In the data rows, zero lies at 4.5, halfway between 4 and 5.
Every row has a hidden score from 0 to 30. What is each row's score? 15 is about the middle. The score is a weighted sum of the row's numbers plus the product of two more (or one squared), each taken from its middle value.
[4 3 3 6 2 2 2 7 4 4 4 3 7 1 1 7 1 1 7 7 7 6 6 6] >> 13
[7 7 7 1 7 6 6 4 5 5 6 6 2 6 6 2 6 6 2 2 3 3 3 3] >> 10
[7 7 7 1 7 6 6 2 7 3 3 4 5 4 5 4 5 5 4 4 5 4 4 4] >> 16
[3 3 3 6 4 4 6 2 7 1 1 1 7 2 2 6 3 4 5 5 4 4 4 4] >> 22
[4 5 6 3 6 6 5 5 3 6 6 6 3 6 6 3 6 6 3 3 2 3 3 3] >> 16
[7 7 7 2 7 6 6 4 5 4 5 5 5 5 5 4 5 5 4 4 4 4 4 4] >> 18
[4 3 3 6 2 2 2 7 3 5 4 4 5 4 5 5 5 5 5 4 5 5 5 5] >> 16
[7 5 4 6 3 3 3 7 2 6 6 6 3 6 6 4 6 6 4 4 6 6 6 7] >> 11
[5 6 6 4 5 4 4 7 2 6 6 6 2 6 6 3 6 6 3 3 4 3 4 4] >> 20
[3 4 5 5 5 5 4 6 4 6 6 6 4 5 5 4 6 6 4 3 4 4 4 4] >> 7
[7 7 7 3 5 4 3 7 2 6 6 6 3 6 6 3 6 6 4 4 4 4 4 4] >> 13
[5 6 6 3 7 6 5 5 3 6 6 6 3 6 6 3 6 6 3 3 3 3 3 4] >> 15
[4 3 3 6 2 2 2 7 3 6 5 5 6 3 2 7 1 1 7 7 7 6 6 6] >> 15
[3 3 4 6 3 4 5 3 6 4 4 4 6 3 3 5 5 6 3 3 3 3 3 4] >> 13
[7 7 6 3 6 5 3 6 3 5 4 4 5 5 6 3 6 6 2 2 3 3 3 4] >> 14
[4 4 3 6 3 3 4 3 7 1 1 1 7 1 1 7 1 1 7 7 7 6 6 5] >> 17
[3 3 2 6 2 3 4 5 5 3 2 1 7 1 1 7 2 2 6 6 4 4 4 4] >> 14
[5 5 6 2 7 6 6 4 4 6 5 5 5 3 3 7 2 1 7 7 7 6 5 5] >> 17
[5 6 7 2 7 6 5 5 4 6 6 6 2 6 6 3 6 6 4 4 5 4 4 4] >> 17
[4 3 2 6 2 2 4 4 7 2 1 1 7 1 1 7 1 1 7 7 7 6 6 5] >> 16
[3 3 3 5 4 6 6 3 6 4 5 5 3 6 6 3 6 6 3 3 3 3 3 4] >> 19
[3 2 3 6 2 2 2 7 3 6 5 5 4 5 5 5 5 5 4 4 4 4 4 5] >> 15
[3 4 3 6 3 2 3 5 6 2 2 1 7 1 1 7 1 2 7 7 6 6 6 5] >> 18
[4 3 4 5 5 4 4 6 3 6 6 6 3 6 6 3 6 6 3 3 2 4 4 4] >> 14
[6 7 6 3 5 4 4 6 4 4 4 3 6 4 5 4 6 6 2 3 3 3 3 4] >> 16
[3 2 2 6 2 2 3 6 4 3 2 2 7 1 1 7 1 2 7 7 6 5 4 4] >> 13
[4 5 6 3 7 6 6 4 4 6 6 6 3 6 6 3 6 6 3 3 3 3 3 3] >> 17
[3 3 3 6 2 1 1 7 2 6 4 4 6 3 3 6 4 4 5 5 5 5 5 5] >> 20
[3 3 3 6 4 5 6 3 7 1 1 1 7 1 1 7 2 2 7 7 7 6 5 5] >> 14
[7 7 7 1 5 3 2 7 1 6 6 6 1 6 4 7 2 2 6 5 4 5 5 7] >> 27
[7 7 7 1 7 6 6 4 4 6 6 6 2 6 6 2 6 6 2 2 2 3 3 5] >> 14
[4 3 3 6 2 2 1 7 3 6 5 5 5 4 4 5 4 4 5 5 5 5 6 5] >> 15
[4 4 4 4 6 5 5 5 4 6 6 6 3 6 6 3 6 6 4 4 4 4 5 4] >> 13
[5 3 4 6 4 4 5 4 6 2 2 2 7 2 2 7 2 2 7 7 6 6 6 6] >> 14
[3 3 4 4 7 6 6 2 7 3 4 5 4 5 5 4 5 6 3 3 3 3 3 5] >> 11
[7 7 6 4 5 5 4 6 3 6 6 6 3 5 5 3 6 5 6 7 7 7 7 7] >> 7
[6 6 6 4 5 4 3 7 2 6 6 6 2 6 6 3 6 6 3 3 3 4 4 3] >> 15
[3 2 2 6 3 4 4 4 6 3 2 2 7 1 1 7 1 1 7 7 6 5 5 5] >> 11
[4 3 3 6 2 2 2 7 4 4 4 4 5 4 5 5 5 5 4 4 5 4 5 4] >> 17
[4 3 2 6 2 2 1 7 3 6 5 5 5 5 5 5 5 5 5 4 4 5 5 4] >> 11
[6 7 6 3 6 6 6 2 7 3 3 3 6 4 4 5 4 4 5 4 3 4 4 3] >> 18
[3 3 3 6 2 2 2 7 3 5 5 4 6 4 4 5 5 5 4 4 4 4 4 4] >> 9
[4 4 3 6 3 3 5 3 7 1 1 1 7 1 1 7 1 2 7 7 6 6 6 6] >> 20
[4 4 3 5 5 6 6 1 7 1 1 2 7 3 3 6 3 3 7 6 5 6 6 5] >> 24
[6 5 4 6 3 3 4 6 4 6 6 6 2 6 6 4 6 6 3 4 5 5 6 6] >> 22
[7 7 7 3 6 6 6 3 5 4 5 6 3 6 6 3 6 6 5 7 7 7 7 7] >> 18
[3 3 4 4 7 6 6 1 7 1 1 2 7 3 3 6 4 5 4 4 4 4 4 4] >> 23
[4 4 4 6 2 2 1 7 3 6 6 6 5 4 4 5 4 4 5 5 5 5 5 5] >> 17
[4 5 5 4 4 4 3 7 3 6 6 6 2 6 6 2 6 6 3 3 3 3 3 3] >> 13
[7 7 7 3 7 6 6 3 5 6 6 6 3 6 6 4 6 5 6 7 7 7 7 7] >> 17
[4 4 5 5 6 6 6 1 7 1 1 2 7 2 3 5 5 5 5 5 5 5 5 5] >> 18
[4 4 3 6 3 4 4 5 6 3 2 2 7 2 2 7 2 2 7 7 7 6 6 6] >> 12
[7 7 7 1 7 6 5 6 2 6 6 6 2 6 6 2 6 6 2 2 2 3 3 5] >> 12
[4 4 5 4 6 6 6 1 7 1 1 2 7 3 3 5 5 5 5 6 5 5 5 5] >> 20
[3 3 3 6 4 4 4 6 3 6 6 6 2 6 6 2 6 6 2 3 4 4 4 4] >> 17
[4 3 3 6 2 2 3 5 6 3 2 1 7 1 1 7 1 1 7 7 6 6 6 5] >> 15
[3 3 2 6 3 3 3 6 4 6 5 4 6 2 1 7 1 1 7 7 7 7 6 5] >> 6
[6 6 6 2 7 6 6 1 7 2 3 5 5 5 5 4 5 5 5 4 3 4 4 4] >> 19
[3 3 2 6 2 2 1 7 3 5 5 4 6 3 3 7 2 2 7 7 7 6 6 5] >> 9
[7 7 7 1 7 6 6 5 3 6 6 6 2 6 6 2 6 6 2 2 3 3 3 5] >> 14
[7 7 7 1 7 6 6 1 7 3 4 5 4 6 6 3 6 6 3 3 3 3 3 4] >> 15
[6 6 6 4 6 5 5 5 5 6 6 6 3 6 6 3 6 6 3 3 3 4 5 6] >> 21
[2 3 2 6 3 3 3 6 4 6 5 5 4 6 6 3 6 6 3 3 3 3 4 3] >> 21
[4 4 3 6 4 5 5 4 6 3 3 2 7 1 1 7 1 1 7 7 7 7 7 6] >> 9
[3 3 5 4 6 6 6 4 4 5 6 6 3 6 6 3 6 6 3 4 3 4 4 4] >> 13
[7 7 7 1 7 6 6 2 6 4 5 6 4 6 6 3 6 6 3 3 2 3 3 5] >> 18
[3 3 3 6 2 1 1 7 3 5 3 3 6 3 3 6 4 4 6 6 5 5 4 4] >> 20
[3 3 4 5 6 6 6 2 7 3 4 5 5 5 5 4 5 5 4 3 3 3 4 3] >> 13
[3 4 5 3 7 6 6 4 5 6 6 6 3 6 6 3 6 6 3 3 3 4 4 4] >> 14
[4 3 3 6 3 2 2 7 4 5 4 4 6 4 3 7 2 2 7 7 7 6 6 6] >> 11
[4 4 3 6 2 2 3 5 6 3 3 3 6 4 4 5 3 3 6 7 7 6 6 5] >> 15
[3 3 3 5 6 6 6 3 7 4 5 5 3 6 6 2 6 6 3 3 3 3 4 4] >> 9
[3 2 3 6 2 2 1 7 2 5 4 4 7 3 3 7 2 3 6 6 4 4 5 4] >> 24
[7 7 7 1 7 6 6 3 5 5 5 6 4 6 6 3 6 6 3 2 3 3 3 5] >> 15
[7 7 7 1 7 6 6 5 4 6 6 6 2 6 6 2 6 6 2 3 3 3 3 4] >> 11
[7 6 5 6 3 4 4 5 5 5 5 5 4 5 6 4 6 4 7 7 7 7 7 7] >> 11
[7 7 7 3 5 4 3 7 2 6 6 6 3 6 6 4 6 6 4 4 4 4 4 3] >> 17
[3 4 3 6 2 2 2 6 5 4 3 3 6 3 4 5 5 5 4 4 4 4 4 5] >> 14
[5 3 2 6 1 2 1 7 3 5 5 5 5 4 5 4 5 5 5 7 7 7 7 7] >> 6
[4 3 3 6 3 2 2 6 5 3 3 2 7 1 1 7 1 1 7 7 7 6 6 5] >> 7
[7 6 4 6 4 5 6 3 7 4 4 5 4 6 6 4 4 2 7 7 7 7 7 7] >> 14
[6 4 3 6 4 4 5 4 5 5 6 6 3 6 5 5 3 1 7 7 7 7 7 7] >> 9
[3 4 4 5 5 5 5 5 3 6 6 6 3 6 6 3 6 6 3 3 4 3 3 3] >> 25
[7 6 6 5 3 3 3 7 3 6 5 6 4 5 6 3 6 5 7 7 7 7 7 7] >> 19
[5 6 6 3 6 6 5 5 4 5 5 5 4 5 5 4 5 5 4 4 3 4 4 3] >> 15
[7 7 7 1 7 6 6 1 7 2 3 5 4 5 6 3 6 6 3 3 4 3 3 4] >> 17
[3 3 3 5 5 5 6 4 6 4 5 5 4 4 2 7 1 1 7 7 7 6 5 3] >> 6
[3 3 4 5 5 6 5 5 4 6 6 6 3 5 4 7 2 2 7 6 5 4 4 4] >> 16
[7 7 7 3 5 4 3 7 2 6 6 6 3 6 6 3 6 6 3 2 3 3 3 4] >> 12
[5 4 5 5 5 4 4 6 4 6 6 6 4 5 5 4 5 5 4 4 3 4 4 4] >> 19
[3 3 2 6 2 1 1 7 3 5 4 3 7 3 3 7 3 2 7 7 7 6 5 4] >> 9
[3 3 3 6 4 5 6 2 7 1 2 2 7 4 4 5 5 6 3 3 3 4 3 4] >> 14
[3 3 3 6 3 3 3 6 5 3 3 2 7 2 3 7 3 4 5 5 5 4 4 4] >> 10
[7 7 7 1 7 6 6 2 7 4 4 5 4 6 6 3 6 6 3 3 3 3 3 5] >> 14
[3 3 3 6 1 1 1 7 1 6 6 5 5 4 4 6 3 4 5 5 5 5 5 4] >> 23
[5 6 7 2 7 6 6 2 6 4 4 4 5 5 6 4 4 4 6 6 5 5 5 6] >> 24
[7 7 7 3 7 6 6 3 5 5 6 6 3 6 6 3 6 5 6 7 7 7 7 7] >> 12
[6 7 7 3 7 6 6 2 7 3 4 4 5 5 5 5 5 5 4 5 4 4 4 4] >> 17
[7 7 7 1 7 6 6 1 7 3 4 4 5 5 5 4 5 5 4 4 4 4 4 5] >> 13
[7 7 7 3 6 6 5 5 4 6 6 6 4 6 6 3 6 6 4 5 7 7 7 7] >> 12
[4 3 4 6 3 3 4 5 6 3 2 2 7 1 2 7 1 2 7 7 7 7 6 6] >> 20
[5 5 5 4 5 5 4 6 4 4 3 3 6 4 5 4 6 6 2 3 3 3 3 3] >> 10
[7 7 7 3 7 6 6 3 6 5 6 6 3 6 6 3 6 6 5 7 7 7 7 7] >> 13
[4 3 3 4 5 5 4 6 4 4 3 2 7 1 1 7 1 1 7 7 6 5 5 5] >> 2
[7 6 4 6 5 5 6 3 6 4 4 5 3 6 6 4 4 2 7 7 7 7 7 7] >> 20
[4 5 6 2 7 6 6 1 7 3 3 4 5 5 5 4 5 5 4 4 4 4 4 4] >> 24
[3 3 4 6 3 4 5 3 7 2 2 3 6 4 5 4 6 6 3 3 2 3 4 4] >> 25
[5 4 3 6 3 3 4 5 5 6 6 6 3 6 5 5 3 1 7 7 7 7 7 7] >> 13
[6 6 6 3 6 6 6 4 5 5 6 6 3 6 6 3 6 6 3 3 3 4 5 6] >> 21
[4 5 5 4 6 5 5 6 3 6 6 6 3 6 6 3 6 6 3 3 3 3 3 3] >> 13
[4 4 3 6 1 2 3 5 6 3 3 3 6 4 4 5 4 4 6 6 6 6 6 5] >> 16
[3 3 3 6 3 4 5 4 6 3 3 3 6 3 3 6 3 4 5 5 4 4 4 4] >> 15
[5 5 4 6 3 4 5 3 7 3 4 4 3 6 6 3 6 6 3 3 4 4 5 5] >> 20
[6 5 5 5 5 4 4 4 6 3 3 3 6 3 4 5 5 6 3 3 4 3 3 3] >> 8
[7 7 7 3 6 5 4 5 4 6 5 5 3 6 6 3 6 6 4 6 7 7 7 7] >> 20
[7 7 7 2 7 6 6 2 7 3 4 4 5 5 5 5 5 5 5 4 4 4 4 4] >> 13
[7 7 6 3 6 5 5 4 6 5 5 5 3 6 6 3 6 6 5 7 7 7 7 7] >> 12
[3 3 4 5 4 5 5 4 6 3 2 1 7 1 1 7 2 2 7 6 6 5 5 5] >> 17
[7 7 7 4 5 5 6 2 7 3 3 3 6 4 4 5 4 4 4 4 4 3 4 4] >> 22
[3 3 3 6 2 1 1 7 1 6 6 6 4 5 4 6 2 1 7 7 7 7 7 7] >> 23
[3 3 2 6 2 1 1 7 1 6 6 6 4 5 4 6 2 1 7 7 7 7 7 7] >> 20
[4 5 5 3 6 6 5 4 4 6 6 6 3 6 6 3 6 6 3 3 3 3 3 4] >> 18
[4 4 4 5 6 6 6 1 7 1 2 2 7 3 3 7 2 2 7 7 6 6 6 6] >> 17
[3 3 3 6 2 1 1 7 1 6 6 5 5 4 4 6 2 1 7 7 7 7 7 6] >> 25
[3 2 3 5 4 5 5 4 5 4 5 5 4 6 6 3 6 6 3 3 3 3 3 4] >> 10
[4 4 5 4 6 6 6 2 6 4 4 5 4 5 5 4 5 6 3 4 3 3 3 4] >> 21
[5 6 6 3 6 6 5 6 3 6 6 6 3 6 6 3 6 6 3 3 3 4 3 4] >> 9
[7 7 6 4 4 4 3 7 3 6 6 6 4 6 6 3 6 5 7 7 7 7 7 7] >> 8
[7 7 7 1 7 6 6 2 7 3 3 4 5 5 6 4 6 6 3 3 3 3 3 4] >> 18
[3 3 2 6 3 4 4 5 4 5 5 4 6 3 1 7 1 1 7 7 7 7 6 5] >> 5
